In the data rows, 500 means zero.
Here are some points, one per row:
[636, 621, 545, 616, 586, 626, 571, 702]
[581, 586, 611, 621, 540, 606, 596, 616]
[702, 515, 540, 691, 621, 505, 500, 550]
[510, 555, 681, 510, 601, 621, 616, 505]
[530, 626, 636, 581, 656, 656, 636, 586]
[586, 681, 631, 550, 661, 601, 646, 591]
[505, 545, 676, 535, 591, 576, 581, 525]
[601, 646, 616, 636, 560, 591, 591, 626]
[621, 697, 661, 545, 515, 666, 691, 581]
[606, 651, 646, 576, 596, 707, 671, 671]
[540, 596, 535, 586, 681, 651, 641, 621]
[535, 566, 656, 540, 641, 616, 656, 566]
[631, 540, 606, 626, 676, 571, 631, 576]
[611, 707, 691, 515, 510, 550, 697, 530]
[661, 631, 550, 656, 626, 631, 545, 676]
[515, 591, 651, 530, 631, 596, 611, 540]
[596, 581, 586, 555, 555, 545, 566, 646]
[545, 560, 581, 666, 651, 560, 576, 651]
[656, 666, 596, 601, 616, 686, 666, 641]
[566, 702, 697, 505, 505, 555, 702, 515]
[671, 601, 525, 591, 581, 636, 560, 697]
[681, 550, 515, 676, 646, 520, 520, 611]
[500, 510, 707, 500, 525, 500, 681, 500]
[525, 661, 641, 560, 576, 691, 621, 656]
[626, 576, 571, 686, 566, 611, 601, 596]
[707, 505, 505, 702, 666, 510, 505, 560]
[571, 606, 591, 611, 545, 566, 586, 691]
[520, 530, 686, 596, 697, 530, 525, 555]
[616, 611, 566, 646, 530, 515, 530, 661]
[686, 535, 530, 681, 702, 646, 535, 571]
[666, 571, 520, 671, 691, 641, 550, 545]
[691, 520, 500, 707, 707, 661, 515, 520]
[555, 656, 626, 571, 571, 702, 661, 681]
[641, 641, 666, 606, 550, 676, 651, 686]
[576, 525, 576, 631, 636, 535, 555, 666]
[560, 616, 555, 661, 611, 581, 540, 636]
[697, 500, 510, 697, 686, 525, 510, 510]
[591, 676, 671, 520, 520, 586, 686, 631]
[550, 686, 601, 651, 606, 671, 626, 707]
[646, 691, 702, 525, 500, 540, 707, 535]
[676, 636, 621, 566, 535, 697, 676, 601]
[651, 671, 560, 641, 671, 681, 606, 606]
These points spread out most along one direction. For each point below, how far along it does it lie, from 0 to 9? The average falls between 4 and 5, and the first point above lies past it.
[621, 697, 661, 545, 515, 666, 691, 581] 2
[550, 686, 601, 651, 606, 671, 626, 707] 4
[581, 586, 611, 621, 540, 606, 596, 616] 4
[666, 571, 520, 671, 691, 641, 550, 545] 7
[646, 691, 702, 525, 500, 540, 707, 535] 2
[591, 676, 671, 520, 520, 586, 686, 631] 2
[656, 666, 596, 601, 616, 686, 666, 641] 4
[686, 535, 530, 681, 702, 646, 535, 571] 7
[641, 641, 666, 606, 550, 676, 651, 686] 3
[681, 550, 515, 676, 646, 520, 520, 611] 7
[671, 601, 525, 591, 581, 636, 560, 697] 5
[651, 671, 560, 641, 671, 681, 606, 606] 5
[545, 560, 581, 666, 651, 560, 576, 651] 6
[525, 661, 641, 560, 576, 691, 621, 656] 3
[530, 626, 636, 581, 656, 656, 636, 586] 4
[560, 616, 555, 661, 611, 581, 540, 636] 5
[631, 540, 606, 626, 676, 571, 631, 576] 5
[500, 510, 707, 500, 525, 500, 681, 500] 2
[707, 505, 505, 702, 666, 510, 505, 560] 8
[515, 591, 651, 530, 631, 596, 611, 540] 4
[606, 651, 646, 576, 596, 707, 671, 671] 3
[566, 702, 697, 505, 505, 555, 702, 515] 2
[510, 555, 681, 510, 601, 621, 616, 505] 3
[702, 515, 540, 691, 621, 505, 500, 550] 7
[596, 581, 586, 555, 555, 545, 566, 646] 4
[555, 656, 626, 571, 571, 702, 661, 681] 3
